Families of rows that turns and mirrors carry onto each other, the same ones carrying the whole set onto itself: the rest of each named row's family, in list order:
5 families of 6 rows:
Q429: [ -4  34 -21   7   1   9  12  -8]
Q402: [ -3  -9 -19  14  23  11  -3  -8]
Q784: [ -2 -14 -18   7  12  26  -3  -3]
Q999: [-10 -17 -15  15   3   6  -3 -21]
Q457: [-11  -5  -3   2  -5 -11  25  16]
Q309: [ -2 -12 -19  10  -3  18  -1 -22]
Q634: [  3 -22 -12   9  14  16   6   0]
Q259: [-11  -9 -21  24   8  11   2 -20]
Q896: [-10   2   4  -2   0 -14   9  10]
Q38: [-13   4  -4 -10  -6 -10  27  10]
Q197: [-3 -8  7 -1 -1 11 20 18]
Q239: [-15  25 -31   5  -6   5  11 -15]
Q768: [-18  18 -30   0  -6  25  23  -8]
Q794: [-11  24 -25  14   1   6  16 -23]
Q851: [-5  6 13 -2 -7  6 14 15]
Q109: [-14  -6   5  -9   0   6  18  18]
Q186: [-12  -5  17   1   1   4   9   9]
Q769: [-13  -3   9  -2 -12   7  28   6]
Q979: [-16   9  -6   2  -2  -6  18  23]
Q79: [-20  29 -25   4  -2  11  19   5]
Q153: [-19  19 -29  -3  -3   5  31  -6]
Q121: [ -8 -24 -19  17  -1  16   7 -11]
Q791: [ -2  21 -30   3  -6  17  12 -19]
Q912: [ -2 -14 -12  16   6  21   5 -22]
Q362: [ -9  27 -20   2  -7  12  21 -21]
Q572: [-16  21 -32   7 -11   7  24  -5]
Q54: [  5 -13  -6  18  10  18  -3 -10]
Q57: [ -4 -12  -2   7  14  17  -8  -7]
Q516: [-14   5   2  -5   6  -5  22  17]
Q208: [-18  24 -32   7   7  12  23  -2]

Which other rows belong to the same family as Q79? Q634, Q259, Q38, Q186, Q791
Which other rows belong to the same family as Q768? Q429, Q402, Q896, Q769, Q121
Which other rows belong to the same family as Q457? Q784, Q999, Q851, Q362, Q208
Which other rows belong to the same family as Q153? Q309, Q197, Q794, Q979, Q57

Families of rows that turns and mirrors carry onto each other, the same ones carrying the whole set onto itself: the rest of each named row's family, in list order:
4 families of 8 rows:
Q504: [ 19  10 -12  -8 -20   8 -34  17 -16   4   7 -14  -9]
Q707: [ -9  -6  -5   9   3  12   6   0 -31   5   9  -4  12]
Q648: [ -3  24   0   3 -12   0 -37   7  12 -10  19  -6  -1]
Q496: [ -3  -1  -2  27  11  16   0 -11 -15   2  18  -5  15]
Q927: [  1  12  -5 -13 -16   9 -39   3  10 -14  16  -2 -10]
Q916: [  4   7  -7  19   2  19  21  -2 -10 -19  18   2   8]
Q47: [ 18  18 -12  10  -8   1 -35  21   1  12  10  -9  -2]
Q162: [ -4  24   1  -6 -10  -3 -35  18   0   5  11  -5   5]
Q904: [  9   8 -11 -15 -15  10 -43  14   3  -9  14  10  -3]
Q411: [ 13  15 -18  14 -14  -5 -27  15  15  -7  13  -6 -13]
Q825: [ -2  12  -3 -22 -14   6 -37  14  -3   0   9  -1  -4]
Q217: [ 15  -1 -13  16   4  21  15  -9 -14 -18  20   9  -6]
Q809: [ -2 -14 -12  18  10  20   1 -16   0  -8  17   5   1]
Q95: [  1  16  -9 -11 -14  -3 -35  26  -3  -2   8   7   5]
Q847: [  8 -10  -2  -2  -1  25  15   0 -26   1  17   4  11]
Q693: [ 13  -4  -8   5   0  34  14  -6 -18 -16  19   2   4]
Q352: [  8   0   0  15  10  17  15   5 -15   9  19   6  20]
Q81: [ -8 -21 -14   0   2  17   8  -5 -17  -5   8   5  -1]
Q361: [  4   5  -9  15  11  17  20  11 -12   0  11   8  14]
Q828: [  6 -11  -7   4  -5  22  19  -7 -11 -16  22   6   2]
Q973: [ 16  -8 -13   3   4  24  13  -1 -27  -6  13  11  -4]
Q350: [ 12   8  -9  27  11  11  17   0 -15  -6  17   8   5]
Q696: [  1  26  -5   4 -17  -6 -35  18  -2 -13  16  -1   8]
Q66: [ 5 -2 -5 21  6 15 19 -3 -1 -8 24  8 10]
Q895: [ 13   3 -10  13  11  16  15   8 -29   6  11  10   6]
Q439: [ 13  21   2   9 -16  -4 -37  17   5  -5  22  -3   5]
Q333: [ 10  16   1  -7 -20  -5 -34  26 -10   2  13  -2   4]
Q304: [ 11   2  -6 -17 -24   1 -33  20  -1  -9  13   5  -8]
Q954: [ 13   7 -18  -4 -26   2 -26  10  -1 -16  11 -10 -20]
Q192: [ 15   8  -6   0 -19   3 -37  11  15 -16  23   4  -8]
Q911: [ 13  -4  -9   1  10  32  13   6 -19   2  12   8  10]
Q76: [ 10  17  -6   0 -17   7 -43   5   5 -19  21   0   1]

Which other rows belong to the same family as Q895? Q648, Q927, Q162, Q825, Q217, Q973, Q350
Which other rows belong to the same family as Q352? Q847, Q828, Q66, Q439, Q333, Q304, Q192
Which other rows belong to the same family as Q916? Q904, Q95, Q693, Q361, Q696, Q911, Q76
Which other rows belong to the same family as Q504? Q707, Q496, Q47, Q411, Q809, Q81, Q954

Families of rows that turns and mirrors carry onto each other, the same ones carrying the whole set onto itself: the rest of each named row's family, in list order:
5 families of 6 rows:
Q190: [ 15  13  -5  17  -3 -17   3 -19  -9   9  15]
Q390: [ -3  10  20   7 -21  -1   6  -2 -17   0   0]
Q816: [ -5  -9  -1 -21  10   9 -12   8   5  15  -1]
Q905: [  9   8  -8  29  -1 -11   4 -11 -13  11  16]
Q14: [  4  21  23  15   1  -4   8   0 -14   2   4]
Q273: [ 12   7  -7  23 -12  -7  17 -18 -12   1   5]
Q269: [  3 -12 -18  -4  13  17  13 -11  14   5 -11]
Q88: [ -4  16  17  14 -15   4   8   0 -19   2   1]
Q901: [ -1  -7   3 -19  12   5 -20   2   8   5  -2]
Q340: [  4  23  21   3  -5 -10   2  -5 -12   0   9]
Q541: [ 16  -5 -11  -7  22   0  -1 -12  13   1 -13]
Q130: [ 13 -12 -14  -8  18   5  10  -5   5   6 -22]
Q204: [  7   0  -9  21  -9 -13  10 -16 -16  16  16]
Q55: [ 13  -3  -9 -12  23   7  10  -6  12   9 -13]
Q835: [-12  -5 -29  -8  10  17   3   5  12  -2   2]
Q882: [ -3  22 -15   2 -12 -13   9  13 -26   2   2]
Q493: [  4 -15 -15  -3  12  10  12 -17  14   1  -8]
Q774: [  8   8  -6  29 -11  -1  14 -14 -15   7   6]
Q169: [-14  -5 -32 -11   8   8  -1   5   9  -8   0]
Q889: [-12 -10   4 -20   4  16  -2   1   9   0 -10]
Q131: [-10 -20   3 -13   8   9 -14   8   4   8   0]
Q253: [ -8  17 -16  15 -20  -7   2   7 -18  -8  12]
Q123: [-12 -10  -1 -17   5  21  -2   3  10   7  -9]
Q540: [ -1   0 -23  -9  20   1 -11   6  14 -11   7]
Q376: [  0  23  -9  10  -9 -11  -5  15 -26   6   4]
Q355: [ -5  14  23   9  -3  -3  14  -1 -12  -1  12]
Q243: [ -7  19 -14  17 -18  -2   4   8 -22   0   8]
Q827: [  4  26 -13   2 -10 -17  -5   5 -17  -1  10]
Q90: [ -6   0 -26  -6  23   7   1   7  14  -2  12]
Q549: [ -8  -3 -23  -1  22   7   5  11  10 -14   5]

Which other rows belong to the same family as Q273? Q390, Q493, Q169, Q889, Q253
Which other rows belong to the same family as Q376? Q816, Q905, Q14, Q55, Q90
Which other rows belong to the same family as Q541? Q190, Q901, Q340, Q540, Q827

Families of rows that turns and mirrors carry onto each other, the same ones carrying the whole set onto itself: the rest of each named row's family, in list order:
5 families of 8 rows:
Q667: [-23   3   4  -1   2  -1 -19   3  24   2  -3   6]
Q778: [ 11 -12  -8  11  18   1  10   2   9  -7 -22  -7]
Q21: [ -6  -1 -33   0  -9   0   2   2   5  -6  -7  25]
Q990: [ -8  -1 -33  -1 -10  -5  -1  -5   1   2  -8  21]
Q542: [-24  11  10  -4   0  -3 -11   6  21   5  -5   4]
Q867: [ -4  17   2   3  12  15  13  24  -3 -16   4  13]
Q631: [ 19 -10 -11  12   1   6  14 -10 -23 -14   6   9]
Q674: [ -3  23   1   8  -9  -4  -6  -2 -11   0  23  23]
Q234: [-10  15   4   3 -22  -3  -5   0 -11  -3  21  21]
Q274: [ -2   5  27   5   6   4  -3  -3  -7 -10  11 -17]
Q649: [ -2 -14   4   8  -9 -14 -11 -25  -1   2  -1  -9]
Q557: [  4   3  31   9  11   8   4   0  -1 -11  11  -8]
Q531: [-14  14   6  -3 -17   2  -7  -6 -10  -2  24  19]
Q384: [ -5  17   7  -3 -20   1  -5 -10 -13  -4  21  19]
Q483: [  1 -16  -4   5 -11 -11 -10 -29   2   7  -2   0]
Q614: [-11  -8  -7   7  -4  -9  -9 -30 -12   7   3  -7]
Q440: [ -3   9  29   8   7  -4   0  -6  -3 -20   5 -10]
Q618: [  2 -12  -3   8  -8 -10 -14 -25   1   9   1  -9]
Q408: [ 20 -15 -10   6  -1   9  17  -7 -22 -10   5   4]
Q449: [  4 -13  -5   7  20   3   1   5  12  -5 -25  -4]
Q42: [ -2  -4 -29   3  -5   0   5  -3   6   2  -9  30]
Q397: [ -5  15   1   4   8  16  17  21   8 -19   2  14]
Q22: [ 20  -1  -7   9  -1   4  22  -8 -25 -10   6   6]
Q498: [ -1 -22  -3   0  11   7   9  -3  11  -9 -21 -10]
Q532: [-23  16   8   2   2  -5 -14   1  21   2  -2   9]
Q78: [ -2  16  -6   0  11  18  14  21   0 -11   3  22]
Q556: [ -4  -3 -31  -4  -8  -7   0   0   6   0  -4  25]
Q725: [-20  10   1   1  -3   3 -24   6  15  -1 -12   5]
Q814: [  1 -14  -3   4  -6 -13 -14 -25  -9  11   0  -1]
Q6: [-23  10   4  -4   8  -4 -12   1  24   0  -6   2]
Q888: [  1 -15  -9  11  22   2   8   5  12  -4 -18  -6]
Q645: [ 19  -9  -6  12  -6   7  15  -6 -26  -8   9  11]
Q287: [  0   4  30  13   8  11   4  -5  -7  -9   6 -12]
Q481: [  7 -14  -6   5  23   7   8  -5  11  -6 -18  -8]
Q805: [ -6  13   1   0   9  14  17  20  -2 -17   2  22]
Q513: [ -8  14   3   1 -18   1   2 -10 -13  -3  27  16]
Q463: [  2   3  31   7  10   3   1  -7  -7  -2   9 -12]
Q422: [ 17  -9  -3   7   4   1  27 -10 -16  -8  14   8]
Q478: [  7  10   5   1   5  12  12  24  11 -16  -1  20]
Q93: [  0  -8 -30   0  -6   7   3   1   2  12  -3  23]

Which other rows belong to the same family as Q397? Q667, Q234, Q274, Q42, Q22, Q814, Q481
Which other rows belong to the same family as Q384? Q542, Q631, Q618, Q556, Q888, Q287, Q805
Which other rows belong to the same family as Q531? Q778, Q21, Q867, Q483, Q6, Q645, Q463
Which other rows belong to the same family as Q408? Q990, Q649, Q557, Q449, Q532, Q78, Q513

